128 stands for zero in the data rows.
Every row has a hidden score from 0 to 20. What is each row's score? 10 is about the middle. The score is a weighted sum of the row's numbers plus the product of two more (or one squared), each taken from its middle value.
[ 97 136 126 122 124 111 131 129 105 150 141 141 183 130 132 127 142 115
 142] -> 8
[100 205 112 178 115 145  87 169 135 115 111 160 158 141  74  88  78  94
  84] -> 5
[161 111 111  97 132 129 121 135  98 158 140 129 138 131 125 155 103 137
 171] -> 11
[129 161 107 160 119 149 115 160 139 125 117 159  84  72  74  88  78  94
  84] -> 5
[ 77 154 126 108  96 162 146 153 121 150 145 142 105 128 141  88  78  94
  84] -> 12
[106  91 127 109 145  45  81 123 102 170 109 125 114 131 123 122 137 118
 190] -> 5
[ 99 154 105 100 136 164  78 174  89 167 159 126 154 138 119 131 162  75
 179] -> 7
[157 179 116 161 123  86 125 149 136 113 129 170 168 134 154 180 150 191
 114] -> 10
[171 125 120 111 144 147 119 151 101 162 105 126 175 144 117 104 130 169
 168] -> 10
[166 138 133 109 140  41 133 145 113 156 143 140 129 157 150 111 173 147
 153] -> 8
[187  97 140 171 113 126 167  45 141  79 131 112  76 105 140 125 139  81
  84] -> 14
[ 98 162 128 124 111 126  89 156 107 154 138 143 162  72  74  88  78  94
  84] -> 10
[111 115 136 141 127 165 134 103 131 106 127 115 139  97 120 111 111 165
 170] -> 12
[177 106 154 134 131 129 178  86 139 105 111 124 125 134 129 107 159 153
 132] -> 14
[131  90 141 203 110 103 124  51 145  81 106 127 109 137 124 128 160 122
 118] -> 13
[194 202 118 166 110  86 123 153 137 107 129 158 109 138 156 168 106 120
  84] -> 11
[176 109 132 169  80 168 164  88 149  89 103 131  95 135 124 136 154 170
 143] -> 17
[136  77 100  81 109  93  97 154 105 174 146 137 130 131 137 116 143 167
 193] -> 11
[145 107 127 171 132 100 127  77 142  87  98 119 107 145 128  94 148 149
 151] -> 11
[129  87 143  72 161 177 185 137 145 132 126 113 148 134 144 114 122 179
 116] -> 18
[193 104 150 159 120 150 179  71 154  98 112 106 129  72  74  88  78  94
  84] -> 11
[149  88 136 124 126 124 133 133 102 177 165 135 111 136 132  77 185 132
 149] -> 11
[ 84 135 118 124 142 151 141 139  95 168 132 137  94 125 127 100 134 110
 175] -> 5
[143 104 102  86 130 116 127 129 109 159 145 144 150 155 148 131 100 127
 164] -> 9
[166 128 129 172 104 145 146  82 150  90 129 121 124 126 127 143 178  87
 168] -> 13
[144 139 137 132 124 138 136 106 139 110 124 108 129 115 126 122 172 122
 154] -> 9
[142 121 131 123 125 151 149 114 106 160 132 143 148 157 135 132  78  94
  84] -> 7
[172 139 124 191 102 170 133 102 144  78 117 115 136 113 128 148 130 105
  84] -> 14
[114 154 129 128 128 122 165 129 106 139 128 138 123 128 135 133 141 138
 137] -> 8
[ 98 152 135 111 134 116  84 146 124 152 140 136 109 131 138 153 117 212
 127] -> 17
[ 92 164 137 108 135  92  82 150 121 138 140 142 179 131 145 166 116 138
 129] -> 12
[179 154 129 168 110 119  95  89 150  82 127 118 134 118 126 152 155 136
  84] -> 14
[125  77 130  75 129 113 143 147 142 130 135 102 150  72  74  88  78  94
  84] -> 8
[137 135 136 137 125 140 192 112 132 105 121 109 149 112 124 113 147 117
 161] -> 9
[164 158 133 126 130  72 107 135 104 151 130 143 141 140 130 131 138 143
 144] -> 11
[124 123 149 200 105 184 159  70 145  76 133 118  83 119 121 132 189 159
 125] -> 14
[115 112 148  77 171 141 155 138 137 120 125 106 118 126 132 168 127 186
 145] -> 12
[131  97 141 111 150 153 143 120  98 167 135 127 184 147 128  80 116 157
  84] -> 15
[147 100 145 138 127 122 115 110 133 112 133 117 106 121 123  96 181 153
 118] -> 14
[ 92 165 142 120 137 114 126 145 117 140 153 138 140 136 147 180 141  94
  84] -> 7
[173 113 109 104 128 167  90 149  97 173 123 143  96 124 127 101 129 152
 190] -> 13
[139 163 134 137 133  82 102 152 122 135 139 139 158 141 141 155 121 103
 117] -> 9
[102  66 147  89 162 155 114 112 135 128 106 107 103 141 131  93 160 170
 104] -> 12
[182 168 110 117 107 114 108 149 119 133 133 150  85 138 134 187 124 126
 153] -> 14
[164 121 140 200 125 142 147  79 148 100 131 118 127 135 132  88  78  94
  84] -> 9
[134 113 136 153 100 152 156  81 152  83 125 125 113 118 135 133 133 174
 159] -> 16
[170 155 134 122 124  46 131 153 123 136 131 147 114 137  74  88  78  94
  84] -> 8
[105  99 144 103 153 129 186 155 156 147 124  90 164 145 135 109 157 165
 122] -> 8
[ 98 132 132 119 142 155  97 148 119 162 136 140 133 159 141 141 134 110
 142] -> 9
[135  99 154 129 132  93 148  96 148 117 101 106 116 137 120 108 144 142
 135] -> 9
[ 99 189 113 157 109 125 176 153 135 107 131 166 125 113  74  88  78  94
  84] -> 4
[ 90 165 140 127 133  72 124 152 123 141 127 137  92 148 141 176 148  71
 122] -> 5
[100 167 110 154 125  56  89 178 139 121 137 162 149 143  74  88  78  94
  84] -> 3
[203 191 103 156 101 137  96 163 143 115  92 158 152 119 166 169  78  94
  84] -> 11
[122 181 117 162  98  99 108 154 137 109 133 169 157 136 166 163 155  90
 119] -> 11
[111 141 131 177 109 178 128  82 143  81 134 119 119 111 127 142 172 142
 149] -> 13
[145  83 147  89 165 138 159 121 138 133 112  68  84  72  74  88  78  94
  84] -> 6
[143 146 135 102 150  71 138 127 101 152 121 113 143 136 128 128  95 130
  84] -> 8
[115 169 129 140 130 126 138 159 113 144 139 147 177 121 139 129 147  88
 133] -> 7
[119 110 133 104 129 116 124 114 105 170 142 143 137 114 129  63 138 135
 160] -> 12
[102 126 129 122 140 140  83 140 103 169 142 123 129 133 120  94 133 123
 181] -> 9
[163 199 109 146 116 194  79 167 138 116 139 159 160 139 157 173 142 136
 135] -> 14
[126 121 126 149 111  89 153  46 143  79 110 119 145 127 122 125 139 106
 153] -> 14
[ 20 109 131 116 143 126  60 137 116 153 126 142 138 143 139 141 123  59
  84] -> 4
[164  97 138  77 140 146 123 137 128 112  96 109 162 114 126 148 174 150
 128] -> 13
[ 95 129 141 150 132 161 118 108 134 102 108 112 119 111 124 165 108 151
 150] -> 12
[114 133 130  91 126 107  98 157 121 148 125 131 132 138 144 170 142 141
 135] -> 12
[117 156 139 143 149  81 129 124 109 151 150 141 127 140 137 119 134 145
 145] -> 7
[152 211 104 170 121  85 147 162 144 124 138 162  63 124 168 201 138 106
 136] -> 3
[128  83 120 105 119  94 173 134 136 119 117 130 149 134 131 110 190 211
 156] -> 9
[104  89 135 105 147 151  86 156 137 156  91 135 147 188 128 200 110  94
  84] -> 7
[140 136 122 195 101 146 142  72 138  78 115 129 186 117 126 125 142 137
 150] -> 12
[ 84 182 101 147 105 132 157 158 137 108 143 160 133 153 158 165 123  98
 137] -> 5
[142 188 116 164 115 123 109 149 131 114 138 162  68 137 151 177 151 108
 127] -> 10
[105 170 133 124 110  65 127 155 120 136 123 151 166 130 146 156 162 136
 113] -> 9
[ 89 169 108 151  86 125 110 157 153 123 120 161 186 139 152 154 126 138
 161] -> 7
[ 38 143 123 149 143  99  91 123  94 160 159 137 152 127 118 134 167 171
 178] -> 3
[127 175 110 144  91 125 115 175 137 121 134 169 135 131 159 153 130  97
 150] -> 11
[116 121 124  89 139 125  79 120  97 159 146 123  78 126 130 111 163 125
 170] -> 12
[121 143 133 152 135 125 192  90 138  83 121 116  89 109 120 152 137 128
 155] -> 9
[124 134 138 143 151  89 103 115 100 163 151 122 211 131 128  90 127 169
 151] -> 11
[113 201 112 167 112 150 125 148 138 106 132 162 132 131 161 159 144  87
 120] -> 9
[104 137 120 165 100  73 156  97 136  82 126 128 129 123 119 140 158 179
 134] -> 10
[113 120 136  72 165 109 127 143 130 125 108 100 108 127 138 141 137 174
 125] -> 9
[133 142 126 130 140 155 107 141 112 149 114 140 150 133 141 122 122 116
 144] -> 10
[106 161 105 117  85 107  82 165 139 129 129 169  86 133 156 155 160 113
 150] -> 13
[114 144 140 160 121 104 161  71 141  75 127 119 105 131 119 138 130 177
 152] -> 12
[150 125 128 115 128 125 124 128 115 144 130 149 104 144 137 123 141 129
 115] -> 11
[ 73  82 144 100 159 150 126 135 138 116 119 103 188 133 136 142 158 183
 114] -> 10
[106 191 108 151 101 177 173 155 131 115 144 165 133 110 159 194 117 142
 125] -> 11
[149  37 131 108 144 129 138 146 147 145 111 113 132 142 145  89 147 118
 117] -> 8
[144 117 115 105 134  96 120 122 100 158 144 128 140 153 120 134  78  94
  84] -> 4
[150 184 108 146  90 150 131 154 137 107 150 172  91 121 157 178 107 133
 148] -> 15
[128  99 125  72 155 115 142 116 135 110 132 109 155 120 135 128 117 146
 147] -> 11
[117  84 157  89 152 118  98 111 146 117 132  99  71 129 141 143 121  84
 116] -> 14
[146 147 104 131 103 176 106 171 147 122 118 173 189 153 162 170 116 170
 143] -> 15
[113 139 130 161 125 124 133 120 134 101 149 112 136  72  74  88  78  94
  84] -> 8
[147 109 128 126 135 177  95 131 106 169 133 133 101  72  74  88  78  94
  84] -> 13
[161 147 112 146 103 202 177 124 133  84 115 128 127 105 126 118 158 176
 171] -> 13
[148 127 119 122 157  75 132 143 137 129 119 121  77 130  74  88  78  94
  84] -> 2
[169 123 129 139 134 109 163  96 129 102 124 114 173 115 122 113 190 132
 141] -> 8
[112 159 100 167  92  60 118 158 135 124 149 183 107 139 167 136 134 112
 139] -> 6
[108 153 128 105 128  68  45 163 123 145 130 143 136 151 139 142 158 143
 140] -> 10
[ 69 154 135 133 139 119 147 158 116 138 125 134 109 134 137 180 137 116
 127] -> 5
[ 90 166 132 135 139 165 122 123 110 148 107 141 152 130 131 161 114  82
 139] -> 7
[162 124 151 139 140 134 147  94 138  92 148 107 119 132 130  88  78  94
  84] -> 13
[141 132 142 191 119 161 131  87 156  96 138 120 146 132 127  69 144 107
 152] -> 10
[ 88 175 105 176 103  81 170 146 132 113 142 156 188 141 151 191 130 133
 109] -> 1
[128 145 122 167 119 147 123 102 148  96 126 116 160 121 132 122 150 127
 183] -> 7
[133 101 126 110 135 145  98 117 117 169 135 147 148 175 141  61 100  60
 150] -> 9
[180 105 143 116 149 115 143 140 141 126 109 108 171 137 136  71 122 179
 124] -> 12
[129 100 134  80 148 161 169 160 134 128  91 102 139 105 137  88  78  94
  84] -> 10
[ 88 180 101 179 102 163 137 181 136 123 132 170 147 142 148 151 124 142
 127] -> 7
[120 125 132 137 122 117 123 117 121 135 142 141 110 150 147 121 125 130
 125] -> 9
[143  53 151 103 150 131 213 112 140 139 116 115 153 140 139  83  99 172
 117] -> 14
[132 116 147 183 108 100 189  54 152  98 122 107 155 134 126  79 154 169
 146] -> 8
[157 135 129 147 118 104 131 118 138 105 142  68  84  72  74  88  78  94
  84] -> 7
[133  93 123  83 135 121 146 139 106 172 136 131 155 150 115  89 114 116
 153] -> 9
[159 136 128 113 126 110 103 164 124 144 104 138 157 154 140  88  78  94
  84] -> 12
[ 72 163  94 119 148 144  94 184 105 150 163 147 184 147 130 180 133 115
 173] -> 3
[120  97 161 122 132 134 147  87 141 115  91  98  92 114 133 111 148 134
 121] -> 12
[141 117 125 106 133 190  98 112  93 167 138 136  84 141 130  97  78  94
  84] -> 11
[114 116 130 106 118 128 115 125  96 159 140 128 124 119 126 120 104 141
 164] -> 13
[ 44 163 114 155  91 113 147 142 136 115 129 170 138 145 158 159 158 116
 129] -> 5
[110 194 104 148 101 152  88 174 148 123 136 165 148 137 153 161 125 104
 150] -> 8
[172 136 149 177 113 107 197  69 149  88 116 122 117 134 120 109 142  86
 151] -> 11
[158 134 135 115 123 149 139 122 134 133 137 140  92 144 138 148 165 138
 136] -> 13
[158 126 136 203  98 186 142  83 147  90 130 126  94 125 130 127 149 141
  84] -> 13
[135 152 143 110 127  63 136 110 122 140 142 133 123 135 143 170 136 141
 128] -> 10
[141  64 115 116 123 157 123 113 132 104 115 126 178 120 124  96 139  93
 139] -> 14
[141 140 133 122 133 169 121 141 124 139 104 133 181 148 138 156 113 119
 137] -> 12
[ 28 193 118 172 109 105 101 138 130 107 133 154  94  72  74  88  78  94
  84] -> 5
[143  51 144  79 156 177 109 148 157 143 137  87 171 146 143 133 158  94
  84] -> 12
[186  79 116 102 101 150 145 134 140 116 122 127 117 129 135 111  78  94
  84] -> 16
[180  98 131  97 158 120 149 174 146 133 122 100 135 123 145  88  78  94
  84] -> 9
[ 99  67 149  93 170  96 119 129 146 131  99  68  84  72  74  88  78  94
  84] -> 2
[127 118 136 132 160 123  76 106 107 165 122 126  82 136 125  74  78  94
  84] -> 8
[133 105 122 102 159 135  84 122  92 168 135 136 121 131 130 100  92 173
 182] -> 13
[122 128 127 126 143 118  33 106  95 158 127 120 165 138 117 141 153 137
 164] -> 10
[ 73 110 121  86 139 130 111 142 101 165 121 124 133 130 131 120  78  94
  84] -> 7
[112 138 128 113 117 107 145 137 110 163 143  68  84  72  74  88  78  94
  84] -> 5
[108  93 128 133 126 103 107 110 139 116 123 106 115 140 123 179 165 156
  84] -> 8
[ 96 100 143 156 139 117 146  78 138 115 116 109 129 148 125 131 148 151
 120] -> 6
[ 95 121 136 102 132 151  79 153 124 151 152 131 175 150 136  88  78  94
  84] -> 14
[ 97 138 125  91 160 131  82 111  99 153 127 138 128 141 122 106 148 114
 174] -> 9
[147 135 113 123 141 108 100 148  90 165 139 134 160  72  74  88  78  94
  84] -> 7
[142  90 124 157 122 157 145  59 147  98 143 121  75 143 129 124 173 138
 132] -> 9
[126 143 124 159  93 150 163  93 135  82  98 127 116 123 117 144 186 160
 136] -> 14
[139 103 127 131 124 138 135 129 135 107 128 109 134 128 126 140 161 157
 163] -> 11
[107 122  99 120 124 110 118 135  99 153 127 143 139 133 123 156 143 162
 164] -> 6
[147 130 144 140 144  96 126 115 102 157 118 132 123 139 122  90 150 155
 135] -> 10
[126 184 112 165 131 135  93 154 135 120 113 160 149 133 157  88  78  94
  84] -> 8
[ 55 149 135 112 134  56 128 143 123 139 131 146 161 147 137 149 168 147
 124] -> 5
[130 166 129 145 136 130 141 132 105 145 141 140  84 105 141  83 149  86
 143] -> 8
[142  93 136 117 141 110 117 104 108 165 118 123 110  72  74  88  78  94
  84] -> 8
[184  86 134 133 122  95 145 100 136 106 113 111 103 113 127  88  78  94
  84] -> 13
[129 107 129  89 163 170 167 168 144 132 117  99 131 107 134 158 136 134
  84] -> 8
[102 134 135 170  97 135 144  79 153  81 124 129 106 121 127 156 159 149
 133] -> 13
[149 154  88 157  64 163 152 177 136 124 127 180 174 124 161 105 117 126
  84] -> 13
[101 142 144 183 131 139 185  73 147  85 135 119 180 152 122  93 168 111
 133] -> 6
[148 132 127 107 129 144  80 126  91 151 126 139 108 131 129 110 142 146
 175] -> 16
[ 73 117 129 124 143  91 103 130 129 148 129 146 130 149 149  70 117 148
 124] -> 7
[ 96 192 114 169 102 140 120 149 142 124 140 158 116 143 152 176 161  97
 144] -> 6
[168 125 117  99 125 134  99 112  86 156 126 134 118 122 114 128 140 191
 170] -> 15
[163 125 121 175 114 144 136  64 142  85 115 125  99 115 132 128 162  94
 149] -> 14
[104 133 122 127 106 109  82 153 122 142 146 148 148 143 145 129 150 104
 125] -> 11
[140 129 129 175 101 130 115  83 134  90 135 134  87 135 132  88  78  94
  84] -> 13
[137  97 106 125  89 170 121 186 151 134 116 157 142  72  74  88  78  94
  84] -> 9
[121 157 133 138 145  69 162 154 107 156 123 135 124 139 135  88  78  94
  84] -> 3
[167 117 103 157  98 173 201 124 138  99 138 132  93 132 135 127 145 124
 154] -> 10
[151 120 132 127 138 177 141 103 133 101 138 109 117 107 129 142 166 152
 143] -> 13
[178 123 116 101 142 159 122 126 100 171 130 129  94 133 126 121 171 183
 165] -> 14
[112 113 137 187 124 160 171  84 151  99 112 125 129 125 132 100 139 144
 140] -> 8
[ 53 153 129 113 124 135  84 158 119 145 123 151 162 139 139 134 149 135
 129] -> 10
[128 199 114 163 112 142 123 134 138 114 133 164 122 133 147 151 149 132
  84] -> 10
[ 80 127 113 100 121 136  72 142 104 170 122 136 105 135 130 102 159 150
  84] -> 10
[103 131 134 109 140 147  65 127  95 155 134 121 163 124 115 117 133 125
 182] -> 11
[125 157 129 120 136 150 110 144 118 136 119 143 124 150 136 175 156 119
 110] -> 10
[132 158 112 148  88 119 111 133 135 111 148 164 156 138 161 137 112 108
 123] -> 13
[109 119 134 119 107 108  81 130 127 147 122 127 139 151 140 168 120 170
 130] -> 14
[105 129 129 152 112 147 131  92 149  85 122 123 101 122 130 169 176 149
  84] -> 12
[ 84 170 121 164 107 169 119 153 138 118 137 161 104 151 162 163 152 138
 131] -> 10
[143 152 131 128 119  96 128 135 112 133 156 145 201 119 134 176 139  99
 111] -> 10
[159  92 161 115 147 170 189 121 134 127 133 100 117  72  74  88  78  94
  84] -> 13
[ 64 102 151  96 167 164 121 135 136 126 116 107 102 149 138 107 168 110
 103] -> 9
[158 100 135 120 116 141 144  97 151 110 120  68  84  72  74  88  78  94
  84] -> 8
[167  98 118 100 136  89  95 123 100 159 121 130 137 134 135  91 122 155
 178] -> 11
[142 203 106 179 119  81 112 179 130 119 146 167  88 131 149 164 159 149
  84] -> 6
[105 164 102 145  67  92 100 192 142 126 143 181 129 132 159 176 153 147
 147] -> 11
[134 116 128  77 150 143 142 149 140 125 123 104  84  72  74  88  78  94
  84] -> 8
[138  97 151  96 142  46 167 126 140 127 124  94 144 146 131 128 125 152
 125] -> 9
[ 98 145 122 112 112  94 103 139  95 160 139 126  83 129 125 157 136 162
 169] -> 10
[142 161 130 128 136 100  96 152 112 140 132 142 119 130  74  88  78  94
  84] -> 9
[149 114 137 176 102  88 180  86 158 106 116 118 171 132 140 120 160 136
 152] -> 6
[152 163 117 134 138 138 151 150  95 165 146 113 151 137 125 142 113 117
 185] -> 7
[136 103 149  96 162 131 155 122 138 120 115 102 117 138 137  88  78  94
  84] -> 11
[153 124 121 119  99 122 119 161 116 143 126 149 122 123 131  95 122 172
 139] -> 15
[175 132 106 155 120 141  77 143 131 120 150 164 142 163 160 139 160 147
 122] -> 13
[155  97 132  98 147 193 143 108 139 116 118 109 126 148 133 119 159 153
 173] -> 13
[124 144 124 138 118  93  63 157 115 148 134 150 119 139 134 134 131 196
 145] -> 13
[166 196 115 150 128 138 151 146 138 119 118 171 152 152 158 178 103 105
 119] -> 9
[124 107 118  88 140 161 100 132  95 161 134 134 162 132 128 108 149 111
 176] -> 11
[149  74 154  61 156 121 153 144 140 134 120 100 169 154 139  89 128 121
 135] -> 13
